In the data rows, 128 means zero.
Some points, each followed by its number:
[157,191,142,137,153,149,164,145,140,134,141,150,145,139,147,143,136,136,149,153,138,137,148,135] 0
[137,131,133,151,135,138,144,141,142,132,135,139,159,170,141,195,144,142,155,157,137,151,152,144] 1
[140,133,136,154,136,139,138,157,151,133,134,135,196,157,141,177,142,145,140,151,134,153,141,144] 2
[152,144,150,143,166,135,132,152,145,147,140,150,138,145,142,139,164,147,142,146,157,139,148,144] 3
[139,140,135,136,142,223,141,132,147,157,159,141,139,136,161,154,138,147,139,133,154,135,134,147] 4
[137,148,147,153,135,134,153,157,150,132,133,148,133,178,137,144,164,145,158,159,137,156,134,135] 5
[131,137,131,134,142,150,149,137,162,161,141,130,172,134,173,178,163,131,130,131,135,146,136,173] 6
[184,181,165,138,186,152,132,143,135,166,153,140,139,129,151,131,131,133,131,131,150,133,134,141] 7
[135,135,134,146,131,152,184,131,133,196,144,148,133,144,140,149,182,150,137,136,150,136,135,147] 8
[153,142,145,139,131,134,146,146,136,136,133,150,158,156,130,136,133,145,147,164,134,195,188,130] 9
[132,134,150,140,144,132,140,154,156,160,150,136,147,158,142,141,179,139,140,144,143,139,140,167] 10
[136,137,156,137,165,152,131,146,173,145,171,132,162,133,166,133,135,134,133,133,139,137,135,186] 11
[145,146,163,132,144,139,145,143,146,151,154,134,190,135,147,139,140,145,145,152,132,130,142,168] 12
[133,133,134,151,135,131,155,131,141,145,137,140,133,164,138,142,204,150,167,155,141,137,146,163] 13
[157,134,141,140,164,135,135,171,138,141,141,136,203,133,142,149,140,136,136,144,141,136,176,141] 14
[133,132,134,179,142,134,132,160,146,132,131,132,152,142,149,187,131,137,145,145,137,206,145,143] 15
[138,133,130,135,141,171,154,131,142,161,141,150,132,133,142,145,185,144,153,132,189,144,144,136] 16
[140,145,154,152,137,144,153,148,152,140,153,141,148,145,152,157,141,138,140,158,137,140,141,148] 17
[136,137,146,159,150,131,156,193,138,136,140,135,162,157,138,151,138,137,132,165,136,148,137,148] 18
[130,131,134,149,139,135,138,140,164,132,134,132,147,145,149,255,138,142,144,163,133,148,135,147] 19
[149,131,182,131,131,129,137,157,134,133,144,155,138,161,129,129,133,206,170,167,141,135,150,133] 20
[153,140,133,139,136,155,164,130,135,133,135,185,131,145,138,150,155,155,171,151,146,135,157,135] 21
[129,132,137,178,145,143,130,183,173,130,134,130,136,137,181,170,134,130,132,133,135,199,130,145] 22
[210,133,131,152,132,137,151,137,131,133,133,153,146,136,132,132,146,137,181,135,161,145,190,133] 23
[154,138,136,134,158,152,132,142,144,158,156,142,142,134,149,133,154,136,138,132,183,145,174,139] 24
[145,142,142,134,148,188,131,148,155,141,153,134,184,130,155,145,130,139,134,137,141,141,166,143] 25
[140,137,154,151,159,136,141,142,138,147,131,149,140,139,143,138,148,144,144,138,146,215,147,141] 26
[135,134,131,230,135,144,133,139,137,133,131,134,143,148,144,230,134,137,134,137,137,152,149,147] 27
[146,177,161,139,133,147,150,134,136,169,166,146,141,162,135,139,133,155,132,154,133,133,140,146] 28
[247,135,137,133,131,159,147,129,129,152,135,188,133,134,131,133,130,152,137,132,180,133,154,135] 29
[141,135,149,171,139,136,142,138,137,139,137,146,139,170,140,158,136,148,148,157,143,161,139,155] 30
[135,190,140,136,160,160,147,141,148,150,145,133,145,135,186,141,152,133,137,133,139,137,133,150] 31
[133,131,162,132,133,138,141,139,148,151,135,144,146,138,132,142,139,242,141,148,143,164,137,146] 32
[144,135,138,137,146,139,141,132,151,175,139,154,133,135,142,150,193,158,151,144,145,145,144,139] 33
[156,156,142,145,152,139,143,177,155,134,152,138,160,138,148,144,140,135,140,145,138,145,150,136] 34
[145,135,153,145,148,140,135,165,140,154,154,142,155,141,141,145,136,163,138,146,150,142,141,154] 35
[177,157,160,136,144,148,160,135,141,140,158,163,140,144,139,131,142,140,159,139,144,134,138,137] 36
[131,145,148,134,134,132,163,147,154,130,132,140,136,182,133,137,146,145,166,213,130,162,134,131] 37
[152,146,141,163,200,140,130,164,140,154,155,132,145,130,169,133,133,129,132,131,168,140,138,146] 38
[136,154,156,135,138,132,148,140,154,130,130,155,131,150,132,132,156,162,196,198,131,149,131,130] 39
[140,136,137,148,160,139,179,134,134,160,139,152,136,138,148,160,157,152,146,144,157,143,133,136] 40
[139,134,160,153,144,140,138,140,146,136,146,156,137,155,138,142,130,156,151,167,158,164,139,138] 41
[137,142,139,157,170,134,132,155,149,139,159,137,134,151,154,133,194,132,147,135,154,151,136,136] 42
[139,146,164,152,136,153,142,142,137,165,162,142,149,151,140,141,137,146,139,143,143,140,145,153] 43
[145,146,135,150,141,141,156,135,138,136,134,167,132,152,137,143,157,161,186,158,144,142,138,134] 44
[178,137,132,199,135,142,140,140,132,130,133,152,137,173,143,152,140,135,164,141,149,137,149,137] 45
[147,154,138,147,153,152,138,139,152,145,172,136,151,140,160,143,150,134,139,144,140,135,151,149] 46
[165,136,140,150,148,146,136,137,158,133,138,151,136,147,146,151,134,147,164,149,156,151,142,144] 47
[185,146,150,137,135,143,134,137,141,163,157,138,162,145,141,135,138,138,140,138,138,131,159,178] 48
[169,137,140,132,134,141,167,146,138,135,131,153,160,139,133,151,150,147,167,152,138,144,170,132] 49
[134,141,134,140,134,138,207,133,136,150,138,152,132,166,142,154,198,142,139,139,144,143,131,139] 50
[150,162,151,134,157,151,137,164,141,137,145,150,144,146,139,132,137,137,140,134,157,152,176,133] 51
[136,155,138,158,154,146,158,157,138,150,146,133,167,137,158,152,144,137,134,138,135,137,133,167] 52
[136,136,147,132,130,129,140,139,147,136,133,144,134,186,129,131,168,195,188,174,133,144,143,131] 53
[146,144,144,146,168,151,133,158,142,149,171,131,180,132,166,134,134,130,131,131,138,138,132,174] 54
[132,182,168,142,133,142,163,142,145,150,149,136,136,149,148,146,135,150,131,144,130,135,132,188] 55
[171,134,129,148,138,149,158,135,130,131,130,150,137,144,137,136,203,132,174,131,194,135,145,135] 56
New points follow, each followed by the numbers of its two nearest points above by angle, seen from the average point of the numbered points, nearest first.
[132,140,135,149,141,137,135,143,212,140,152,133,142,152,154,143,146,133,141,143,138,168,145,153] 22 11
[155,143,135,173,149,147,141,139,133,130,133,159,134,183,147,149,144,143,165,142,156,136,133,138] 45 30
[137,153,131,144,154,205,138,139,138,139,137,135,139,140,172,153,160,133,138,131,162,135,141,152] 4 31
[158,153,155,132,158,142,136,150,157,139,142,133,192,134,162,137,148,135,142,139,133,131,136,164] 12 54
[140,141,157,133,131,146,157,141,139,152,140,142,160,164,135,147,137,181,134,150,136,141,145,157] 32 20
[188,134,141,131,130,176,149,132,132,157,143,158,157,136,134,134,140,156,145,135,153,131,168,147] 29 23
[140,142,160,139,137,139,165,142,136,164,136,157,140,145,134,146,142,164,143,148,140,158,146,140] 32 20
[132,135,150,135,134,142,164,134,145,163,142,176,130,148,135,149,146,181,145,155,143,154,135,135] 32 20
[145,151,167,140,137,145,169,143,142,146,162,147,143,150,143,143,141,147,138,143,136,137,139,156] 55 28
[162,159,150,134,137,166,152,132,140,172,136,158,145,137,142,145,136,152,138,144,139,143,146,141] 28 29
[151,137,138,155,133,156,167,135,134,149,146,154,140,166,139,145,157,153,142,137,154,142,133,143] 50 8
[145,138,143,154,158,137,131,157,156,141,182,132,153,134,150,135,153,132,144,138,141,134,171,149] 46 11
[143,135,139,143,141,145,144,132,141,141,135,162,134,147,142,141,162,154,195,155,153,137,141,144] 44 21
[142,180,156,134,139,142,138,148,156,147,160,135,167,142,146,139,141,145,143,145,133,133,151,147] 12 28
[138,156,157,139,138,154,150,142,154,155,142,143,147,144,148,145,147,144,141,146,137,137,134,170] 55 11
[164,151,138,134,140,188,137,135,135,147,144,152,142,137,137,138,143,164,148,136,152,133,175,140] 4 29
[159,139,150,138,135,137,164,134,137,172,145,155,142,142,140,144,144,154,149,149,143,139,148,145] 8 28
[134,138,146,143,172,134,141,157,164,157,143,135,144,137,153,148,148,139,136,142,148,159,140,151] 38 11
[173,139,142,156,143,150,141,138,134,157,157,156,143,137,142,140,134,145,143,139,161,139,154,144] 29 23
[141,134,153,145,137,132,133,176,161,133,178,132,170,166,139,141,136,142,141,153,133,136,135,161] 18 35
[152,150,182,137,151,138,138,140,144,153,143,146,147,138,143,132,138,153,158,147,148,140,143,146] 20 7
[145,148,141,141,207,176,131,140,134,152,142,135,139,130,187,132,134,130,131,129,173,138,133,160] 38 7
[142,133,146,152,137,137,137,159,146,136,136,146,162,148,135,163,133,163,138,152,141,183,145,136] 15 2
[140,178,148,133,137,151,172,151,138,141,141,154,139,140,134,149,133,146,139,158,136,154,164,132] 0 51
[198,146,137,133,143,178,139,133,133,150,150,150,148,135,141,133,133,146,143,133,175,133,152,144] 29 24
